In the data rows, the value 128 means zero.
Some points, each followed by its number:
[ 99  97 133 132 136 129 124 118 164  88 127 140 162 137 128 120] 0
[144 170 165 142 139 136 179 155 151 128 110  83 113  20 240  71] 1
[136 115  87 123 124 159 106 127 133 112 127 136 119 139 125 152] 2
[127 183  96 155 134  80 139 116 119 135 123 139 120 155  91 124] 3
[134 184 119  86 122  65 144 115  39 166 111 148 134 232  17 134] 4
[127 112 146 162 157  97 168 129 139 174 135 164  75 104 125  81] 5
[121 111 120  66  89 210  78 127  62  99 151 102 141 180 106 182] 6
[128 144  97 136 129 167  59 145 139 155 141  97  38  35 186 125] 7
[136 137 141 146 152  95 110 136 135 142 115  99  84  93 152 115] 8
[141 184  98 144 119  66 128 114 136 142 120 143 133 130 104  98] 9
[157 215 135 170 149  92 125  96 123 164 115 108  99  83 145  83] 10
[113 112 123 118 131 136  93 142 133 129 129 105  86  75 156 119] 11
[114 134 116 158 134  90 112 121 155 115 137 157  93 136  94 145] 12
[154 171 158 131 123  93 141 129 100 152 111 114 151 130 137 124] 13
[114 107 136 161 148 167 131 140 193 112 115 133 120  40 178 100] 14
[ 97  85 114 170 150  97 136 125 168 108 145 156 131 124 102 136] 15
[113 114 113 152 149  42 124 128 156 160 153 154  26  89 100 124] 16
[119 128 122 126 115 135 199 108 149  84 119 182 188 157  77 116] 17
[109 171 124 192 124 138 112 121 171 164 114 128 145  92 167  97] 18
[119 136 113 124 120 134 108 123 126 125 144 136 105 143 104 136] 19
[156 171 124 173 135 113 122 130 174 174 127 107  65  48 160  96] 20
[149 177 152 117 111  92 229 140  66 172 119 145 172 176 130 111] 21
[138 176 140 128 104 145 128 150 108 120 138  72 175 105 193 109] 22
[107 119 130 142 122 124 128 132 135 126 144 152 139 123 130 121] 23
[128 128 115 120 131 108 146 136 124 140 115 122  86 146 135 112] 24
[135 132 127 156 165 121 152 117 165 159 126 123  99  61 175 100] 25
[ 93  80 135 179 132  49 255 109 185  83 137 194 192 225  36 135] 26
[128 131 127 114 109  96 182 129  98 124 130 168 171 157  98  91] 27
[128  98 125  76 120 189 130 131  91 120 122 113 183 182 119 190] 28
[104  91 120 127 123 190 150 118 148  97 128 139 193 128 155 139] 29
[122 158  98 134 120 103 124 113  72  97 150 153 230 223  39 165] 30
[141 152 171 142 161 115 131 140 145 173 120  77  75  55 216  91] 31
[121 114 131 142 136 107 149 112 145 132 140 133  93 135 128 122] 32
[109 145 111 157 130 126 104 151 167 134 135 133 127  83 145 101] 33
[126  71 163 140 141 132 169 127 175 112 105 128 140 117 178 107] 34
[138 140 149 112 107 153 157 132 104 117 128 118 165 114 150 117] 35
[132 123 140  74 102 151  82 137  66 131 101  99 110 138 106 189] 36
[161 255 148 125 152 114  64 149  76 164 124  72 174  35 255 148] 37
[138 113 142  87 118 157 127 138 101 107 117 128 145 137 147 133] 38
[131 213  94 143 142  39 109 134  88 154 134 124 139 142  71 125] 39
[115 203 149 165 159   5 172 122 136 150 157 149 180 128 106  70] 40
[128 160 133 151 137  96 188 128 167 114 125 172 175 132 149  98] 41
[148  97 133 108 119 197 103 114 137  99 137 129 155 157 125 155] 42
[147 180 125 127 142 115  80 127 105 170 141 102  72  91 144 104] 43
[124 122 128 119 131  89  58 124 129 132 127 115  84 146  94 135] 44
[124 149 133 132 142 115 104 139 151 134 132 122 119 107 148 148] 45
[149 147 135 170 162  98 192 136 126 153 107 155  99  81 192  74] 46
[126 111 105 115 117 151  64 129 132  81 121 130 137 137 122 161] 47
[122 120 129  95 117 143 101 144 114 113  99 119 144 160 113 169] 48
[105  93 129  53 107 169 134 123 101  84 135 158 195 190  85 148] 49
[116  30 189 129 133 156 177 133 185 100  94 106 179  99 230 109] 50
[140 160 137 157 142  76 144 135 150 161 130 135  66 109 139  99] 51
[114  86 124 119 111 197 137 125 147  95 150 144 169 155 130 154] 52
[123 117 166 173 146  95  59 118 185 131 131 110  61  78 139 141] 53
[122 122 137 118 126 134 171 125 145 121 121 113 170 144 146 120] 54
[122 148 109 122 134  97 140 114 122 136 125 149 131 141  77 150] 55
[103 119  81 133 120 124  55 109 122 115 145 132  61 156  82 169] 56
[154  55 138 141 157 164  69 130 227 151 107  70  33  14 216 108] 57
[118 175 148 170 138  54 218 147 140 139 107 155 133  96 138  53] 58
[122 130 128 109 110 113 119 138  99 114 117 127 145 174  94 159] 59
[127 194 133 174 144  68 181 123 140 132 132 147 145 125 150  98] 60
[118  51 135  75 127 210 106 139 117 109 125  97 161 163 129 209] 61
[131 163 141 162 157 103 119 136 146 149 115 138  99  69 177  82] 62
[146  94 153 181 154 195 183 159 218 133 110 103  55   0 255  48] 63
[137 146  86 145 147  93  98 123 107 139 143 134  39 159  26 138] 64
[105  75  81 176 165 110 111 104 176 128 132 152  43 117 102 105] 65
[121 150 143 166 132  74 210 141 140 136 113 161 123 113 122  67] 66
[117 136 138 137 132 165  25 142 129 119 130 114 101 100 139 147] 67
[115 131 107 151 150  46 102 100 147 127 148 166 135 167  56 139] 68
[141  70 126 105 149 161   0 116 150 139 127  60  15  50 174 151] 69
[133 130 133 139 146 185 101 138 167 133 134 101 101   0 239  95] 70
[127  78 149 147 137 155 168 118 179 106 129 158 182 157 140 133] 71
[133 149 165 168 136  73 165 125 151 128 111 117 136 115 169  77] 72
[121 165 115 162 130  75 127 120 151 117 136 163 120 140  86 137] 73
[125 124 145 102 106 176 120 119 129  97 144 132 210 153 173 154] 74
[ 92  92 125 107 128 150 104  91 155  87 127 136 196 167 142 175] 75
[129 167 110 133 122  17 219 109  99 139 128 156 173 213  49 116] 76
[119  82 132 140 138 174  70 134 170 135 135 130  77  44 179 121] 77
[120 148 106 138 133  23 114 119  84 144 120 157  89 178  19 146] 78
[120 109 129 118 108  99 158 115 127  88 124 143 193 215  71 150] 79
[117 122 130 164 140  95 134 122 161 118 135 160 113 119 110 128] 80
[101  58 126  69 103 162 119 123 117  77 135 129 205 213 102 187] 81
[125  93 141  98 138 196 100 144 122 120 127  99 159 122 160 176] 82
[147 204 124 147 133   0 129  97  76 169 117 146 103 187  28 132] 83
[123 206  95 118 126  83 163 116  74 156 129 166 167 177  54 123] 84
[139 137 142 113 136 141 140 142 122 123 115 127 134 109 172 101] 85
[130 141 114  98 105 103 177 113  64 147 117 159 120 219  41 138] 86
[121 141 132 145 152 109 124 128 145 149 132 138 128 120 122 112] 87
[130 104 127 100 121 104  91 130 128 116 122 118 100 160  85 163] 88
[121 100 115 145 135 147 100 135 164 109 145 131 128 138 110 137] 89
[135 171 136  75 100 151 180 111  67  99 125 126 255 222 112 161] 90
[164 153 148 118 117  99 148 143  69 170 113 121  14 113 114  89] 91
[108 135 106 165 158  75 144 100 174  80 118 158 189 193  59 132] 92
[113 108 139 193 186  56 137 132 241 139 129 120  83  34 213  70] 93
[132 157 112 109 125 103 127 117 101 141 126 142 130 138 104 126] 94
[128 124 135 140 123 124 180 132 127 130 126 153 145 161 101 121] 95
[118 123 119 128 136 129 134 129 140 112 127 110 144 129 134 123] 96
[141 132 108 109 118 184  90 137  70 103 131 132 125 150 119 175] 97
[120  96 149 176 177  66 155 118 193 131 138 168  79 149  94 104] 98
[119  81 124 119 125 112 111 123 149 100 127 121 110 155  81 146] 99
[122 193 161 181 133  54 223 128 117 200 123 141 123 110 156  67] 100
[135  95 162 113 105 120 183 142 137 139 111 145  82 113 143 112] 101
[159   7 150 103 111 255  69 121 128 103 143  85  50  13 237 153] 102
[125 139 130 172 123  65 219 128 141 157 122 149 160 160  98  89] 103
[107 131 123 149 131 127 131 134 139 121 140 138 140 109 140 116] 104
[148 234 117 123 130 112   0 118  74 163 143  83  37  64 142 134] 105
[139 108 144 107 117 177  75 121 104 136 127 113  93 115 144 147] 106
[133 105 129  67 113  82  67 143  88 183 128  90  15 162  65 153] 107
[137  78 143 106 104 170 123 138 151 118 121 129  98 124 117 150] 108
[122 121 104 123 119 157  58 127 139  79 122 133 131 116 138 150] 109
[125 112 113 154 136 175 107 148 124 145 133 132  64 122 100 120] 110
[136 153 114 160 150  54 108 123 151 133 129 141 115 139 101 132] 111
[108 139 118 162 135 168 180 155 127 145 118 152  69 101 137  91] 112
[128 115 135 117 139 142 120 121 132 133 104  98 138  75 193 110] 113
[122 141 140 127 118  81 191 123 117 139 139 140 171 200  83 128] 114
[127  83 158  84 104 162 118 152 131 113 123  96 173 175 104 134] 115
[144 152 116  95 110 110 171 107  84 121 119 157 162 215  63 152] 116
[138 173 151  48  95 216  85 125  53 120 100  86 189  92 207 148] 117
[117 130  94 159 135  66 175 132 114 143 130 171  73 181  43 127] 118
[116 126 134 163 125  88 209 142 152 127 136 172 104 156  69  92] 119
[139 138 118 116 120 175  93 139  81 125 128 119 114 131 132 156] 120
[137 118 134  86 106 166  58 124  76 130 129 102  87 140 117 167] 121
[143 143 125 155 130 150 175 139 146 103  97 141 141  97 186  93] 122
[135 187 119 135 133  76 157 124  48 157 136 123 152 178  99 138] 123
[143 108 137  80  98 251  99 133  82 120 122  99 105  90 195 162] 124
[140 194 128 164 147  31 125 128 143 152 128 131 128 135 126 108] 125
[115 165 129 110 146  59 152 120 153  90 126 130 231 177  98 128] 126
[105  86 142 173 152 129 183 112 197 108 139 137 156 109 141 104] 127
[116 126 145  80 125 131 157 150  97 137  99  69 169 142 200 141] 128
[126 112 112 170 127  69 145 114 171 127 129 156 112 146 107 121] 129
[123 160 140 103 114 102 122 113 112 125 139 109 182 160 110 152] 130
[117  77 109  55 106 216  85 102 107  70 134 152 223 212  72 199] 131
[129 166 153 230 181  37 237 154 178 183 123 145  33  67 159  54] 132
[135  74 101  93  87 112 138  95 103 135 107 148  96 185  34 138] 133
[145 139 127 195 148  64 134 117 178 166 126 134  68  78 133  93] 134
[117  87 141 118 110 108 195 113 129 122 141 145 174 226  69 142] 135
[130 122 151  76 126 194  10 150 113 115 115  59 121  55 211 153] 136
[162  20 151 150 150 242 101 131 182 107  98  89  94  73 193 130] 137
[110  61 152  79 107 206 101 154 118 120 108  94 116 127 187 152] 138
[133 142  93 172 154  41 185 130 174 184 119 160 112 169  48 115] 139
[140 159  91 101  98  91  83 134  76 158 120 118 158 178  94 159] 140
[134 106 152  55 111 233  32 119 107  83 123  88 210 115 180 179] 141
[120 186 119 194 123   4 239 127 146 181 129 166 191 182  62  87] 142
[130 165 119 167 130 105 141 127 167 148 132 147 152  90 181  96] 143
[133 176 124 169 159  86 139 113 137 146 122 162 145 104 114 101] 144
[103 102 143 161 131  99 232 146 160 127 140 175 128 160  80  90] 145
[139 138 131 109 127 157 121 118 110 130 106  97 149  61 215 107] 146
[120 104 141 119 130 104 137 122 132  88 115 145 209 219  92 168] 147
[126 216 137 142 140 118 202 139 106 145 118 121 193  94 184  87] 148
[116  43 130 114 108 214 159 143 168  87 140 148 161 163 129 150] 149
[134 210 103 196 162  46 143 107 119 139 130 163 126 114  95  79] 150
[141 174 140 112 103 151 134 147  93 117 141  88 181 119 185 120] 151
[129 184 140 133 152 100 129 117 122 167 127 145 126 103 107 107] 152
[132  68 150 106  99 148 177 126 138 119 128 120 185 144 138 111] 153
[116 110 138 169 152 113 170 141 207 123 119 147 101  61 145  80] 154
[159 130 119 130 148 155 154 163 116 149 130 138 142 124 153 130] 155
[141 133 149 129 127 104 204 131 124 131 132 172 142 174 100 100] 156
[133 113 146 159 133 149  92 144 179 146 127 115  37  62 187  91] 157
[128  83 142  79  94 241  67 151 121 139 110  97  87  70 221 134] 158
[106 101 140 130 141 110 128 147 162 121 120 106 121 100 145 114] 159
[141 200  66 115 100  20  96 117  71 152 125 142 200 234  28 155] 160
[126  69 138 143 137 194  48 132 173 103 155 115 122  93 159 172] 161
[131 102 119 128 135 131 108 132 106 152 125 116  38  95 126 131] 162
[139 141 143 112 113 210 103 135 111 106 123  91 170 103 166 157] 163
[115  63 143 107 127 152 128 141 148 116 115 122 143 145 135 163] 164
[143 164 134  89 106 157 130 134  72 115 146 118 157 136 148 142] 165
[124 225 134 121 107 154 105 132  49 169 148 121 122 107 142 123] 166
[155 171 117 152 134  88 108 140 108 160  97 105  71  86 135 100] 167
[125 114 127 122 130 105  61 131 113 151 145 130  61 126  78 150] 168
[127 170 131 137 136  98 141 119 118 131 132 129 170 159 105 112] 169
[125  92 111 183 121 161 102 144 175 154 125 106  49  45 168 104] 170
[119 137 121 137 121  74 154 109 116 100 132 179 140 214  39 145] 171
[137 177 117 115 114  90 217 121  56 150 123 166 161 169  96  96] 172
[140 194 134 138 141 147 107 152 117 120 139 101 119  81 158 117] 173
[146 111 128 153 145 189  51 158 155 143 117  89   0   0 212 118] 174
[136  81 145 135 140 189 156 152 178 132 110 104  65  17 240  91] 175
[126 115 142 152 132 109 163 135 138 133 130 145 123 128 128 121] 176
[132 118 144 102 107 186  91 144 125 145 107  93 103  79 211 121] 177
[149 123 135 146 174 156   0 150 149 134 134  60  91  39 205 134] 178
[115 104 136 122 131 126 100 138 159 135 117 115 113 122 125 141] 179
[134  69 147  61 111 235  65 120 136  79 130 102 221 150 161 180] 180
[123 105 144  78  94 159 168 135 104 108 129 121 193 180 152 148] 181
[132 215 141 136 128  73 182 125  79 153 119 118 155  95 152  94] 182
[148  19 119 100 104 165 117 123 154 103 131 114  84 132 116 180] 183
[127 109 120 146 159 129 198  97 171  87 165 155 218 167  94 145] 184
[120 102 142  70  94 144 203 140  93 113 119 117 193 201 127 142] 185
[120 193 125 229 176  57 106 115 189 177 154 115  52   0 166  52] 186
[122  82 138  71 103 186 150 144  96 106 115 112  70 159 115 171] 187
[ 90 116 112 100 101 172 101 127 109  86 165 145 140 161  90 171] 188
[162 171 127 207 147 123 111 143 218 198 136  84  17   0 220  58] 189
[110  15 128 155 145 175  97 121 194  64 130 137 124 102 144 143] 190
[161 159 133 131 135 140 123 132 137 140 133 114 158  86 176 118] 191
[136  63 148 107 125 216 141 126 144  81 138 118 182 123 176 147] 192
[119 109 153 148 125 182 241 144 169 145 108 139 131  85 218  78] 193
[124 129 117  96 104 131 124 110  87  88 165 129 205 218  36 156] 194
[115 168 125 126 136  52 142 121 143 107 126 129 190 173  82 127] 195
[117 103 130 158 143  93 176 118 173 118 119 149 142 154 105 108] 196
[115 118 118 112  96 116 168 127 117 101 109 156 199 201  75 151] 197
[ 98  61 113 117 128 209 113 142 153  91 147 152 191 150 154 153] 198
[137 174  88 134 128  56 118 116 113 152 125 134 172 169  89 134] 199
[132 200 153 127 124 107 180 128  86 143 123 115 162  96 174  95] 200
[135 154 120 114 114 190 107 133  95 105 118 105 160 129 131 168] 201
[105  69 106 116 113 127 120 131 143 109 129 133  87 163  73 157] 202
[123 167 114 152 134  61 169 110 105 153 123 169 126 156  70  98] 203
[135 160 112 148 144 145  49 137 127 133 137 115  60  79 130 134] 204
[135  87 134 111 121 174  25 120 132 112 136  79 126  76 192 173] 205
[115  86 122 106 123 164 201 132 131  81 130 153 173 188  96 150] 206
[137  79 144 107 138 191 115 147 150 131 110 114 103  87 196 147] 207
[139  77 115  74 113 182   0 130 122  96 116  80  79 104 132 185] 208
[147 177 154  84 118 237  93 121  55 122 123  79 209 104 206 144] 209
[115 151 147 113 133 103 191 114 146 114 129 102 192 145 168 122] 210
[122  63 140  89 132 175  39 131 130 108 121  87  80 113 131 163] 211
[107 188 128  96 104 100  85 118  72 156 148  96 141 144 112 147] 212
[130 177 115 152 144  71 177 119 126 141 134 159 139 155  80 113] 213
[119 123 115 128 153 164  45 125 166 124 144 111 107  50 205 101] 214
[147 157 130  82 118 123 135 120  81 152 118  88 136 140 138 141] 215
[132 206 109 122 117   0 207 111  83 145 120 149 188 237  33 118] 216
[151 127 100  96  89 172  76 111  68 101 143 120 138 227  39 203] 217
[140 235  99  67  98  64 150 117   7 102 100 121 232 255   5 153] 218
[126  59 158 155 132 125 195 140 155 113 120 149 128 146 143 124] 219
[139 187 115 143 126 102 119 121  72 142 125 143 139 158  94 136] 220
[140 142 125 103  96 126 109 116  88 135 134 114 120 224  53 173] 221
[111 137 119 111 106 147 127 124 124 118 152 140 117 134 122 130] 222
[131  97 112  95 110 177 128 149  86 143 124 116  71 127 124 135] 223
[119  67 130 115 126 189  45 126 156 151 127 108  76  57 173 140] 224
[122 136 115 148 149 134 112 134 146 145 131  88 108  95 153 107] 225
[141 178 125 123 111  79 175 104  79 140 120 166 139 134 100  93] 226
[131 157 139 109 111 194  90 130  85 146 137 126 148 119 120 127] 227
Which five points above are nearest to each new point? Their numbers follow each, smallest number first.
[128 118 131 100 108 136 124 134  95 123 127 137 139 136 123 113] --> 23 35 38 94 222
[134 116 115 115 124 180 125 142 111  99 129 114 155 124 159 131] --> 35 38 96 163 201
[129  64 115 120 115 138 188 115 134 126 153 167 109 156  82 107] --> 32 95 145 156 219
[127 141 140 164 147 118 147 137 194 110 128 165 155 101 180 100] --> 41 104 122 127 143
[119  84 139  95 117 125 184 128 103  81 135 167 184 181 104 147] --> 49 79 185 197 206
[169 121  84  64 112 178  51 122  62 133 132 119  65 161  64 179] --> 6 36 97 121 217
[140 154  99 157 149  99 119 131 112 158 135 134  42 126  77 117] --> 51 64 162 167 168
[119  74 132 128 119 146 187 140 141 105 141 153 139 125 129 141] --> 71 95 153 176 219
[135 152  96 102 128 102 116 132 112 127 150 132 147 134 111 143] --> 19 55 94 130 222
[126 140 114 133 153 110 140 117 134 138 118 151 153 123 123 126] --> 23 87 96 104 176
[ 94 112 114 102 107 177 109 122 114  89 153 135 160 154 114 162] --> 42 47 52 188 222
[118 166 108  91  98 178  87 140  62 130 122 129 146 143  93 182] --> 36 97 120 201 227
[146  86 123 149 128 200  89 136 170 151 132 121  64  24 213 112] --> 70 77 157 170 175
[105 163 101 149 144 111  50  99 111 128 129 133  66  79 121 157] --> 43 56 67 168 204
[115 120  94 131 118 128  90 118 122 116 139 136  87 149 100 153] --> 2 19 44 56 88
[124 122 127 150 139 123 132 112 148 142 145 127  49 107 146 114] --> 8 24 32 51 162
[134 168 129  96 106 195  72 125  60 157 140 115 150 132 105 139] --> 97 120 165 201 227
[129 145 158 127 127 119 151 123 120 147 102 109 137 136 138 110] --> 13 54 85 96 176
[110  27 154 120 104 210 213 156 136  93 146 159 136 108 164 133] --> 29 149 153 192 219
[110 127 104 137 121  80 157 115 114 107 129 142 139 181  49 161] --> 55 59 79 114 171
[124 157 114 139 125 101 180 104 162 134 125 143 145 116 133  95] --> 41 60 143 144 176
[138  87 132 115 137 176  97 140 137 128 117 124  97  93 184 147] --> 11 77 106 177 207
[136 165 146 134 140 117  75 127 148 118 136 104 134  96 143 135] --> 8 45 173 191 225
[105  62 138 133 127 152 199 130 168 100 130 147 195 166 127 122] --> 29 71 153 206 219
[101  60 132 151 170 139 221 119 187  76 151 175 213 181 113 122] --> 17 71 127 184 206
[161 194 156 145 130  65 123 132  99 178 106 104 125 113 132 120] --> 10 13 125 152 167
[119  97 132 136 115  90 176 117 135 121 141 149 164 212  60 136] --> 79 114 135 171 197
[139 134 108  45  88 149  38 102  68  96 114 131 183 220  45 200] --> 6 131 194 217 221
[127 156 138 125 142  91 142 112 118 153 123 138 113 117 102 111] --> 55 87 94 144 152
[126 202 119 173 139  28 119 125 166 151 131 139 169 106 128  97] --> 9 40 60 125 144
[120 155 113 149 136 137  46 148 141 150 130 107  59  43 174 110] --> 7 11 157 204 214
[125  99 136 115  85 168 149 135 131 101 157 137 182 154 114 144] --> 29 42 52 153 181
[150 175 116 147 153 106  53 102 132 123 141  86 132 100 129 154] --> 43 45 67 173 204
[118 128 121 131 151 152  63 127 160 133 137 112 117  67 186 106] --> 11 77 113 214 225
[113 102 118   0  92 231   8 126  23  94 130  70 169 202  90 223] --> 6 36 131 141 217
[125 185  95 142 140 145   0 146 121 151 127  85  53  25 184 123] --> 7 105 178 204 214
[149  75 138 129 121 204  22 117 172 112 125 102  61  80 177 154] --> 77 161 205 211 224
[137 151  97 160 149  77  83 129 112 145 145 132  27 128  59 128] --> 12 16 44 64 168
[132  85 119  82 121 144  57 131 102 146 140  89  62 133 100 175] --> 36 106 121 168 211
[130 163 141 162 135 114 182 114 142 135 125 142 199 131 164  90] --> 41 54 60 143 210
[121  98 146  75  96 222  22 122 145 113 130  94 182 114 197 182] --> 82 141 163 180 205
[136 125 123 115 125 101  64 126 107 160 139 127  62 130  80 153] --> 19 44 56 88 168
[127 110  92 123 113 148 126 123 151 156 149 153  15  56 115  89] --> 11 110 157 162 170
[107  73 131 143 114 138 230 135 145 130 137 164 121 112 149  96] --> 101 127 145 176 219
[118 138  99 127 111  99 189 113  84 153 130 180 128 194  46 134] --> 86 116 118 171 203
[167 161 144 118 111 123 129 136  66 167 121 109  33 112 116 100] --> 24 43 91 162 167
[138 149 129 151 131 158 154 141 138 118 101 123 136  84 191 106] --> 85 113 122 146 191
[105  55 126 102 120 139 165 132 158  79 126 161 211 197 114 149] --> 71 79 81 147 206
[126 163  95 130 150  59  79 116 114 137 120 132 113 165  22 158] --> 39 55 64 68 78
[122   0 128 158 144 202  92 124 201  58 133 129 101  90 155 155] --> 77 137 161 183 190
[121 146 129 158 147  87 204 117 173 134 133 151 167 140 135 113] --> 41 60 103 176 196
[142 161 125 132 120  74 174 114 109 138 123 155 137 134 105  89] --> 9 27 203 213 226
[156 201 118  78 106 120  93 114  47 190 139 104  93 154 108 144] --> 140 166 212 215 220
[127  97 114 122 130 155  67 128 144 108 134 116  99 103 153 161] --> 11 47 67 106 109
[111 153 124 180 128 100 148 113 172 110 141 165 192 144 137  69] --> 41 60 143 144 196
[126 235  80 125 126  67 147  96  58 152 140 147 147 165  52 125] --> 39 84 123 199 220
[116 110 143 127 141 183 165 150 151  84 120 153 205 129 182 114] --> 29 54 71 74 192
[134 156 135 124 117 138 131 126 103 128 143 114 108 103 128 118] --> 19 85 104 173 222
[125 185 148 189 150  73 197 124 159 133 135 152 170 115 183  83] --> 41 58 60 72 143
[143 136 125 122 129 177 109 123 130 132 115 110 132  54 215 109] --> 70 113 146 177 191
[125 130 151  91 108 196  21 125 131 104 150  98 130  92 164 169] --> 67 106 136 161 205
[131 103 125 103 125 125  55 129 102 149 145 115  61 138  78 168] --> 44 56 88 121 168
[139 123 137 121 112 213  46 169 123 164 114  96   2   0 238  98] --> 7 70 157 158 174
[138  92 127 124  95 186  99 158 113 140 121 102  42  61 198 110] --> 7 11 157 158 177
[148 153 113 116 142  88 105 123 117 150 124 130  99 123 110 129] --> 19 24 87 94 152
[137 182 151 117 102 152 250 101  91  95 132 149 239 191 108 124] --> 17 21 90 172 185
[160  80 158 115 126 113  42 140 123 149 119  92  35  55 186 135] --> 7 11 69 157 224
[110 102 135 135 137 135 122 145 163 120 127  98 135  92 155 124] --> 96 104 159 179 225
[157 185 100 110 144  62  86 121  96 159 124 121 100 143  82 132] --> 3 39 94 199 220
[131 133 113 189 138 111 100 134 184 107 149 138 122  64 146 131] --> 33 45 80 104 143
[128  81 147 130 147 148 156 129 168 100 124 127 147 104 178 141] --> 0 34 71 159 164
[133 108 141 196 160  95 175 131 204 170 156 136  67  10 207  34] --> 25 93 154 186 189
[134 138 102 147 139 156  27 126 127 135 130 122  47  87 114 150] --> 67 110 162 168 204
[127 122 108 118 114 120 113 130 134 146 154 114 139 140 100 148] --> 19 55 94 96 222
[140 196 104 122 112  71 163 102  95 151 138 168  85 170  37 117] --> 3 84 118 203 213
[114 112 141 123 139 166 149 143 154  96 118 142 186 130 164 124] --> 0 29 54 71 96
[117 169 137 128 140 144  83 110 115 121 127 126 190 153 136 165] --> 48 74 130 169 201
[125 111 111 120 118 117 175 133 142 138 140 156 136 145  97  98] --> 27 95 156 176 196
[146 144 131 223 163  43 138 115 198 179 127 131  57  44 142  69] --> 20 51 93 134 186
[108 127 120 104 111 124 148 115 105 113 129 149 197 196 125 141] --> 79 130 147 181 197
[113  28 128 130 119 206 200 140 166 107 127 147 118 152 141 130] --> 52 71 149 164 219
[124 102 144  82 115 156 127 144 112 145 110 124 176 145 144 144] --> 38 48 115 164 181
[141  54 150 124 136 193 129 135 168 134 105 125  73  68 181 111] --> 14 77 137 175 207
[114 154 112 153 150  97  65 110 122 134 129 122  60  83 124 141] --> 8 43 162 168 204
[132 148 116 116 135 154  35 162 132 129 122 112 127 115 110 136] --> 47 67 109 120 204
[136  87 157 106 111 208 170 152 111 122 121  99 183 107 198 160] --> 29 35 82 163 192
[127  76 157 130 143 150 184 130 161 105 122 138 157 107 165 127] --> 34 54 71 127 219
[120 136 147  98 109 154  91 135  82 128  91  95 134 108 136 180] --> 36 48 106 120 201
[113  79 136 134 123 142 189 133 157 122 126 138 147 129 139 114] --> 34 54 153 176 219
[123 121 115 170 159 122  81 144 173 106 145 133 123  84 147 114] --> 33 45 104 159 225
[134  63 136 118 117 169 101 138 145 143 124 125  86 105 133 134] --> 11 106 108 179 207
[128  53 118 104 140 125 115 119 141 140 127 116  42 162  63 185] --> 88 99 168 183 202
[114 103 149 167 131 156 244 137 187 139 118 160 122 100 181  71] --> 34 122 127 154 193
[143  99 137 102 137 153 122 142 120 118 123  91 145 114 147 140] --> 38 82 85 96 164
[125 119 141 127 128 160  45 129 163 127 146 112 105  80 163 146] --> 11 67 77 161 214
[144 166  99 100 122  94  69 125  84 170 129 113  51 129  67 151] --> 44 56 64 107 168
[123  57 128 111 128 145  38 141 149 105 116  89  95  85 149 175] --> 161 205 208 211 224
[158 185 151 120 116 101 126 124  85 173 108  93 147 120 142 128] --> 13 94 182 200 215
[110  95 108 122 146 117  94 133 112 134 163 147 111 237   0 180] --> 133 171 202 217 221
[126 162 111 147 141 119  69 113 111 135 116 119  70  70 140 136] --> 8 11 43 167 204
[112 109 122 117 125  93 101 137 131 132 124 111  95 109 117 129] --> 11 24 44 159 179
[131 174 113 167 142  81 198 122 140 148 133 164 115 135  98 106] --> 60 66 103 203 213
[114 107  90 117 126 137  64 110 126 106 136 128  83 159  93 161] --> 19 44 47 56 88
[148 164 106 104 122  96 166 104  83 119 113 160 180 217  68 152] --> 84 86 114 116 197
[139 220 137 154 134 107 208 134  96 154 109 136 212 118 163  70] --> 21 60 148 182 200
[138 168 126 159 140  48 143 127 154 137 117 120 138 126 121  95] --> 9 60 111 125 144
[132  94 136 144 141 162  92 125 159 114 149 130 137 103 143 154] --> 2 89 109 161 179
[105 140 114 147 137 146  99 159 188 125 136 121 163  66 175 105] --> 14 18 33 104 143
[128 143 133  71  99 178  82 119  79 111 110 104 173 131 140 167] --> 38 163 165 201 227
[116 107 133  93 113 207 135 121 124  93 121 108 224 145 178 147] --> 29 74 163 181 192
[116  51 129 139  95 136 218 130 142 110 138 151 130 130 117 121] --> 95 101 153 176 219
[110  69 143  34 107 255  76 144 103  80  86  88 230 171 173 206] --> 28 61 82 141 180
[128  43 156 110 123 233 147 145 140 109 108 112 116  72 196 101] --> 137 138 158 192 207
